One turn moves each row of this set onto another row. After a few examples, where does it send each row asked below?
q22: [-4.51 -1.39 -1.63  1.82 -0.07  1.20  0.61 -0.46  0.77 -2.25 -2.78  0.32
  0.18 -2.64 -0.93  0.06 -1.40  1.29 -1.22  0.65  3.24 -0.57 -3.61 -2.28
 -0.46  1.02  0.34 -0.66  0.30 -1.24 -0.86 -2.48  1.75]
q791: [-2.33 -2.57  2.39 -0.06  1.27  0.29  2.57 -2.85  3.68 -2.35  0.39 -1.70
  0.29 -1.80  0.14  0.96 -1.02 -0.31 -1.66  0.72  1.19  0.27 -2.22 -2.52
 -1.20  0.38  0.39 -0.90 -1.07  2.91  0.38 -1.58  0.22]
q580: [-3.24  0.95  0.75 -2.94 -0.09  2.04  0.48 -0.23  3.62 -1.40  1.92 -0.13
  0.77 -0.85 -0.62 -0.03 -2.86 -0.29 -1.91  0.57  1.08 -0.59 -2.48 -3.55
 -1.47  1.69  0.20 -0.69 -0.92 -3.13 -1.04 -1.54  1.33]
q96: [-5.06 -0.88 -1.00  1.41  1.50  1.80  0.56  0.77  0.18 -2.78 -2.89  0.06
 -0.26 -1.80 -1.31 -0.49 -1.20  1.28  0.00  0.17  2.55  0.44 -3.73 -2.22
  0.01  0.93  0.26 -0.06  0.36 -0.71  0.48 -2.71  2.01]
q594: [-1.48  0.22 -0.73  0.28  1.65  1.71  1.26 -1.83  3.33  0.32  3.80 -0.75
  0.48 -1.63  0.22  0.70 -0.91  0.08 -1.76  2.21  0.04  0.26 -4.22 -1.06
  0.37  0.65  1.53  0.94 -1.81  0.34 -0.09 -0.74 -0.74]
q723: [-3.46 -0.32  0.47  2.03  1.62  3.27  1.90 -1.66  5.67 -0.28  0.91  0.36
  2.88 -0.40 -1.89 -2.66 -0.03  2.33 -1.24  2.97  0.18  2.53 -3.30 -0.64
 -0.09 -0.32  0.76 -0.86 -0.60 -0.43 -2.23 -2.23  2.73]
q653: [-3.08 -0.94 -0.06  2.10  2.60  3.76  1.92 -1.96  5.02 -0.79  0.35  0.62
  2.98  0.00 -1.85 -2.52 -0.56  1.92 -0.79  3.04 -0.44  2.40 -2.03  0.09
 -0.41 -0.81  1.04 -0.94 -0.56 -0.48 -1.75 -2.39  1.99]
q703: [-3.34 -1.75  0.37  0.06 -0.58  1.04 -1.03  1.06  2.49 -2.10 -2.14 -0.34
  0.09 -0.54  0.55 -0.38 -2.68  1.67 -1.30 -0.73  1.25  1.17 -1.88 -2.57
 -1.31  1.36 -2.71 -1.79 -0.95 -0.98  0.06 -3.00 -0.60]
q827: [-1.62 -1.20  1.89  0.09  0.22 -0.11  2.00 -0.39  3.95 -1.18  1.12  1.21
  1.12 -2.04 -1.12 -0.09 -2.11  3.08 -0.97  1.45  1.82  1.46 -4.75  2.13
 -0.61  2.07 -0.43  0.17 -1.73 -0.15  1.05 -2.66 -0.89]
q454: [-3.95 -0.76  1.38  2.21  0.83 -0.73 -0.86 -2.23  4.48 -2.33  1.22  1.18
 -1.00 -1.01 -0.10  0.38 -0.32  0.77 -0.63  2.58  0.85 -1.13 -1.88 -2.83
  0.71  1.79 -0.34 -3.00 -2.47  0.81  0.55 -2.52  0.20]
q877: [-2.82 -0.65  1.71  1.79  1.26  0.67 -1.50 -1.46  4.18 -0.79  0.31  1.92
 -0.30 -1.26  0.19  0.04 -0.41  1.71 -0.10  1.54  0.02 -1.02 -0.93 -2.02
  0.08  1.72 -1.83 -2.38 -2.40  0.89  1.63 -2.76 -0.54]
q206: [-3.82 -0.24  2.00  1.58  2.47  0.62 -0.54 -1.05  3.70 -2.73  0.37  1.75
 -1.58  0.06 -0.46 -0.07 -0.19  0.84  0.43  1.64 -0.16 -0.44 -1.25 -2.51
  1.51  0.88 -0.89 -1.93 -2.64  1.69  1.58 -2.78  0.14]
q142: [-3.89 -0.99 -1.59  2.84  0.73  1.93  0.61 -0.43  0.68 -1.88 -2.79  0.72
  0.04 -1.83 -1.42 -0.06 -1.11  1.16 -1.79  0.65  3.18 -0.75 -3.26 -2.33
  0.20  1.23  0.52 -0.11  0.29 -1.28 -0.94 -2.46  2.06]
q709: [-4.28 -1.36  0.49 -0.32  0.41  0.81 -0.06  1.31  1.97 -3.97 -2.12 -0.39
 -1.08  0.53  0.06 -0.32 -2.62  0.67 -0.85 -0.65  1.17  1.56 -2.02 -3.12
  0.13  0.52 -1.48 -1.32 -1.03 -0.15 -0.23 -3.10 -0.05]
q316: [-2.67 -0.25  1.87 -2.02  2.13  1.56  0.81 -2.06  3.17 -1.45 -0.49  0.53
 -0.67 -1.23 -1.14  1.00 -2.38 -0.18 -2.10 -0.90  0.51 -1.56 -0.96 -4.20
  0.07  1.33 -1.28 -0.98 -1.58 -1.80  0.39 -0.98  1.06]
q324: [-3.63 -0.80  0.06  2.15  2.60  3.42  1.95 -1.84  5.05 -0.90  0.75  0.02
  2.84 -0.09 -1.85 -2.56 -0.29  1.72 -0.44  3.25 -0.24  2.65 -2.68 -0.14
 -0.36 -0.45  1.24 -1.04 -0.60 -0.64 -1.65 -2.39  2.20]
q302: [-3.44 -0.19  2.09 -1.79  2.50  0.94  0.36 -1.77  3.02 -1.71  0.45 -0.71
 -0.64 -1.28 -1.23  0.53 -2.17  0.02 -1.67 -0.46  0.25 -0.63 -2.02 -4.35
 -0.05  2.27 -0.89 -1.12 -1.46 -2.22  1.18 -0.68  1.67]
q129: [-3.55  0.15  0.87  1.92  1.94  2.85  2.25 -1.35  5.60 -0.57  1.16  0.92
  2.97 -0.38 -2.09 -2.98 -0.20  2.09 -0.10  2.43  0.13  2.57 -3.46 -0.02
  0.01 -0.32  0.38 -0.84 -0.90 -0.56 -2.55 -2.79  1.79]
q724: [-5.56 -1.63  1.26  0.22 -0.05  0.23  2.29  0.08  4.33 -1.71  0.18  1.32
 -1.57 -1.13 -1.13 -0.92 -3.48 -0.37 -0.35 -0.70  0.97  0.30 -4.13 -1.17
 -1.02 -0.12 -1.43 -1.42 -1.36 -2.38 -2.27 -2.98 -1.37]
q346: [-3.43 -0.22  0.43  1.86  2.05  3.57  2.30 -1.62  5.35 -0.71  0.57  0.66
  2.60  0.06 -2.13 -2.60 -0.08  2.15 -1.23  2.85  0.15  2.45 -3.01 -0.60
  0.31 -0.92  0.82 -0.53 -0.64 -0.10 -2.37 -2.28  2.68]
q518: [-1.57  0.57 -0.44 -0.01  2.26  2.35  1.95 -1.39  2.96 -0.48  3.22 -0.11
  0.02 -0.87  0.00  0.92 -0.96 -0.50 -1.31  1.88  0.06  0.27 -3.57 -1.15
  1.01 -0.44  1.69  1.39 -1.79  1.19 -0.27 -1.21 -0.90]
q315: [-4.34 -1.91  0.06  0.31 -1.00 -0.40 -0.43  0.15  2.65 -3.49 -1.31 -1.02
 -0.57 -0.48  0.38 -0.16 -2.61  0.83 -1.93  0.18  1.90  1.10 -2.78 -3.33
 -0.56  1.47 -1.33 -2.42 -0.99 -1.07 -1.13 -2.63  0.11]
q52: [-2.17  1.00  0.57 -3.29  0.78  2.92  0.47  0.01  3.28 -1.07  0.66  0.78
  0.42 -0.62 -0.81 -0.09 -2.89  0.32 -2.01 -0.33  0.06 -0.46 -1.43 -2.92
 -0.95  0.65 -0.78 -0.20 -1.36 -3.02 -0.73 -1.28  0.77]
q184: [-4.34 -0.52 -0.86  2.57  1.57  2.52  0.50  0.68  0.18 -1.77 -2.50  0.24
  0.26 -1.33 -1.52 -0.48 -0.97  1.11 -0.56  0.45  2.94  0.03 -3.68 -2.39
  0.02  1.62  0.55  0.44  0.48 -0.80  0.44 -2.90  2.35]
q494: [-5.79 -1.26  1.89 -0.02  0.90  0.68  1.71  1.11  4.04 -1.53  0.15  0.98
 -1.51 -0.84 -1.08 -1.48 -3.42 -0.23  0.88 -1.18  0.52  1.06 -4.47 -0.98
 -1.16  0.24 -1.72 -0.93 -1.22 -2.21 -0.93 -3.17 -1.17]
q82: [-3.38  0.22  0.69  1.87  1.99  2.76  2.34 -1.60  5.60 -0.76  0.96  1.06
  2.88 -0.30 -2.18 -3.01 -0.10  2.06 -0.40  2.41  0.05  2.73 -3.34 -0.15
  0.15 -0.47  0.49 -0.85 -0.99 -0.59 -2.75 -2.67  1.81]
q565: [-2.83 -0.65  2.37  3.32  3.17  1.16  2.43 -1.68  4.33 -1.40  2.64  1.78
 -0.35 -1.91 -0.96 -0.66 -0.76  0.73  0.06 -1.16  0.93  0.89 -5.65 -1.13
  2.13  0.91 -1.44  0.57 -1.88 -0.51 -0.80 -2.87  1.18]
q543: [-3.48 -0.92  0.12  2.21  2.03  3.71  1.97 -1.89  5.17 -0.44  0.70  0.43
  3.14 -0.22 -1.81 -2.30 -0.46  1.72 -0.64  3.23  0.19  2.11 -2.29 -0.13
 -0.74 -0.47  1.19 -1.16 -0.22 -0.52 -1.85 -2.78  2.12]
q442: [-2.27 -2.09  2.94 -0.44  2.75  0.84  1.80 -1.80  3.10 -2.07  0.24 -1.97
  0.16 -1.39  0.14  0.30 -0.70  0.36 -0.70  0.12 -0.11  1.47 -2.42 -2.22
 -1.02  0.73 -0.36 -0.42 -1.31  2.87  2.16 -1.23  0.35]
q168: [-3.48  0.25  0.78  1.92  1.87  3.03  2.45 -1.52  5.70 -0.55  1.05  1.31
  3.04 -0.32 -2.23 -2.79 -0.39  1.98 -0.33  2.45  0.33  2.46 -3.11  0.01
  0.02 -0.63  0.46 -0.84 -0.88 -0.42 -2.64 -2.79  1.63]
q894: [-2.03 -0.95  2.26  3.33  2.67  1.80  2.46 -1.83  4.61 -0.37  2.07  2.67
  0.15 -2.14 -0.70 -0.27 -0.87  1.03 -0.14 -1.56  1.11  0.15 -4.84 -0.78
  1.61  0.63 -2.13  0.53 -1.84 -0.47 -1.15 -3.11  0.48]
q649: [-2.04 -0.62  2.35 -0.40  1.17  0.79  3.16  0.40  3.45 -2.79  0.56  2.08
  0.20 -0.71 -1.62  0.17 -2.25  1.98 -0.26  1.07  1.74  1.36 -4.02  1.88
  0.51  0.51  0.32  0.84 -1.49  1.29  1.02 -3.19 -0.77]
q600: [-3.46 -0.87 -1.58  2.66  1.50  2.10 -0.15 -0.04  0.33 -1.21 -2.90  0.21
  0.24 -2.05 -1.30 -0.72 -0.90  2.10 -1.69  0.30  2.18  0.15 -3.74 -1.74
  0.03  1.73 -0.40  0.01 -0.10 -1.82  0.30 -1.98  2.10]
q10: [-3.35 -0.24  2.66 -1.75  1.49  1.48  0.67 -1.57  3.45 -0.89  0.40 -0.17
  0.14 -1.45 -0.89  1.02 -2.50 -0.56 -1.14 -0.30  1.46 -1.57 -1.37 -4.63
 -0.88  2.29 -0.67 -1.11 -0.72 -1.56  0.71 -1.62  1.48]
q995: [-1.19 -2.71  1.88 -0.11  1.73  0.43  1.57 -3.04  3.69 -1.25 -0.18 -1.33
  0.60 -2.32  0.43  0.57 -0.81  1.03 -2.19  0.08 -0.13  0.69 -2.01 -1.64
 -1.34  0.59 -1.24 -0.98 -1.77  2.07  1.18 -0.72 -0.23]
q955: [-3.27  1.25  0.63 -3.25  1.56  2.07  0.70  0.12  3.05 -2.50  1.57 -0.20
 -0.44 -0.11 -1.17 -0.33 -2.67 -0.13 -1.80  0.14  0.03  0.35 -2.63 -3.37
 -0.22  0.98  0.19 -0.22 -1.52 -3.08 -0.58 -0.91  1.69]
q416: [-4.96 -1.60  1.12  0.12  0.65  0.38  1.33  0.23  4.21 -0.96 -0.12  1.18
 -1.40 -1.57 -0.98 -1.42 -3.22  0.63 -0.39 -1.10  0.01  0.84 -4.43 -0.53
 -1.42  0.43 -2.45 -1.33 -1.78 -3.03 -1.47 -2.31 -1.40]
q818: [-3.21 -0.20  0.75  1.81  1.91  3.88  2.03 -1.29  5.52 -0.11  0.60  0.75
  3.05 -0.09 -1.98 -2.62 -0.19  2.37 -0.95  2.75  0.23  2.29 -2.76 -0.45
 -0.27 -0.65  0.53 -0.39 -0.51 -0.06 -2.08 -2.59  2.52]
q200: [-2.82 -1.01  2.42  3.68  2.04  1.12  2.43 -1.97  4.91 -0.57  2.89  1.89
  0.43 -2.38 -0.54 -0.17 -0.91  0.64 -0.06 -0.77  1.97  0.09 -5.39 -1.34
  1.37  1.42 -1.28  0.25 -1.49 -0.51 -1.17 -3.37  0.92]
q355: [-2.40 -1.20  1.38  0.00  0.31 -1.04  3.14 -1.19  3.89 -3.33  1.21  1.28
 -0.20 -1.43 -1.43  0.27 -2.16  1.92 -1.73  2.06  1.99  1.24 -4.96  1.64
  0.81  0.92  0.83 -0.11 -1.95  0.16 -0.57 -2.40 -0.31]
q99: [-1.15  0.48 -0.10  0.00  1.99  3.14  1.17 -0.90  3.21  0.90  3.36 -0.11
  0.91 -1.31  0.19  0.74 -1.03  0.16 -0.89  1.67  0.06  0.18 -3.58 -0.97
 -0.03  0.42  1.17  1.48 -1.55  1.04  0.56 -1.39 -1.20]
q572: [-3.89 -1.25 -1.68  1.48  0.99  1.78 -0.09  0.14  0.42 -1.49 -3.37  0.71
  0.27 -2.64 -0.89 -0.46 -1.25  2.33 -0.94 -0.11  2.04  0.16 -3.39 -1.59
 -0.61  1.10 -0.93 -0.24 -0.10 -1.46  0.38 -2.19  1.44]

q168 moves to q82
q995 moves to q442
q416 moves to q494
Now these:
q894 moves to q565
q346 moves to q723
q184 moves to q142
q52 moves to q955
q594 moves to q99
q653 moves to q324
q827 moves to q649
q709 moves to q315
q302 moves to q10
q877 moves to q206
q572 moves to q96

One turn moves each row of this set onto another row. After a few examples, where does it send each row asked below?
q932: [-0.95 -0.02  0.46 -3.01  1.25 -0.86 -1.73  0.11  0.63 -1.20  0.50  0.49
 -1.02]
q402: [-1.23  1.57  2.23 -3.77  0.23 -0.10  0.18  2.11  1.01  0.56 -1.71  2.04
  0.64]
q780: [-2.23 -0.64 -0.16 -3.02 -2.92  0.22 -2.34 -0.15  1.71 -0.42  1.85  2.18
  0.46]
q28: [-4.40 -0.96  2.34 -3.15 -2.16  0.06  0.29  0.75  1.41 -0.13 -0.05  2.38
 -0.49]
q616: [-1.32  0.96 -0.05 -0.60 -0.96  1.23 -2.28 -0.16  0.74  0.62 -2.63 -0.30
  0.98]
q228: [ 0.37  0.38  0.24 -2.81 -0.84 -0.18 -1.15  0.50  0.67 -0.76  2.16  0.48
 -1.59]
q427: [-1.40  0.76 -0.80 -0.96 -1.65  2.94  0.22  0.28 -0.65 -0.44 -2.38  2.54
 -1.59]
q641: [ 0.06  1.01  1.29 -2.71  1.07 -0.11 -1.40  0.26  0.85 -0.20  0.82 -0.21
 -1.56]
q63: [-0.85  1.42 -0.23 -2.26 -1.99  3.26  0.36  1.13  0.60  0.50 -3.09  1.53
 -1.37]
q996: [-4.52 -1.06  1.61 -2.94 -2.08  0.66 -1.87  0.55  1.53  0.90  1.06  2.76
 -0.52]
q776: [-0.59  1.27  1.11 -1.21 -1.70  1.56 -2.08  0.05  1.12  0.52 -1.53 -0.14
  2.04]
q977: [-3.29  1.34  2.51 -3.26 -0.33  0.18 -0.33  2.84  0.81  1.25 -1.67  2.30
  0.01]
q195: [-2.01  0.95  1.20 -4.48  0.01 -1.00 -0.84  1.96  1.57  1.00 -1.86  1.61
  0.85]
q126: [-1.22  1.17  0.39 -0.60 -1.72  3.02 -1.85  1.13  0.31 -0.50 -1.41  0.36
  1.04]
q966: [-1.15  1.05 -0.52 -1.33 -2.54  0.42 -0.61 -0.48  0.25  3.29 -1.81  1.73
 -2.85]
q12: [-1.04  1.05 -0.52 -0.87 -1.05  2.88 -0.55  0.47  0.03  0.82 -2.46  3.11
 -2.56]
q70: [-5.22 -0.76  1.83 -3.03 -1.09  0.65 -1.35  0.65  0.53  0.65  0.29  2.20
 -0.88]
q997: [-4.84 -0.32  1.85 -2.44 -1.67 -0.16 -1.36  0.57  1.48  0.37  0.28  3.29
  0.21]
q225: [-1.70 -1.01 -0.46 -4.36 -3.03  0.26 -0.98  0.46  0.96 -0.19  1.61  2.15
 -0.22]
q697: [-0.59  1.74 -0.59 -1.36 -1.18  0.20 -0.60 -0.29  0.80  2.48 -1.45  2.77
 -3.41]
q255: [-0.81  0.47  2.57 -0.05 -1.30 -1.72  0.17 -0.96  0.76  0.41 -1.21  1.55
 -0.06]
q166: [-0.41  0.18  0.74 -0.40 -1.40 -1.79  0.21 -1.10  0.64  0.41 -2.33  1.92
  0.08]
q951: [-0.43  1.13 -0.78 -1.50 -2.05  1.29 -0.39  0.03  0.58  2.37 -1.99  3.00
 -3.16]
q451: [-2.46 -1.06  0.49 -3.77 -2.82  0.89 -1.60  0.11  1.63 -0.33  1.67  0.15
 -0.77]
q66: [-0.71  0.68  1.91 -0.21 -2.33 -2.11  0.40 -0.21  0.76  1.75 -0.79  2.07
 -1.47]
q968: [-0.92  1.88 -1.05 -1.65 -0.67  2.75 -0.76  0.90  0.23  0.11 -2.47  2.98
 -1.67]
q272: [-0.90  0.94  0.34 -0.96 -1.70  0.58  0.61 -0.67  0.52  1.49 -1.65  1.29
 -4.08]
q621: [-2.65 -1.45  0.43 -3.57 -2.63  0.61 -1.67  0.41  1.47 -0.62  1.52  3.01
 -0.07]

q966 moves to q70
q951 moves to q996
Now these:
q402 moves to q776
q932 moves to q166
q66 moves to q977
q997 moves to q968
q272 moves to q28

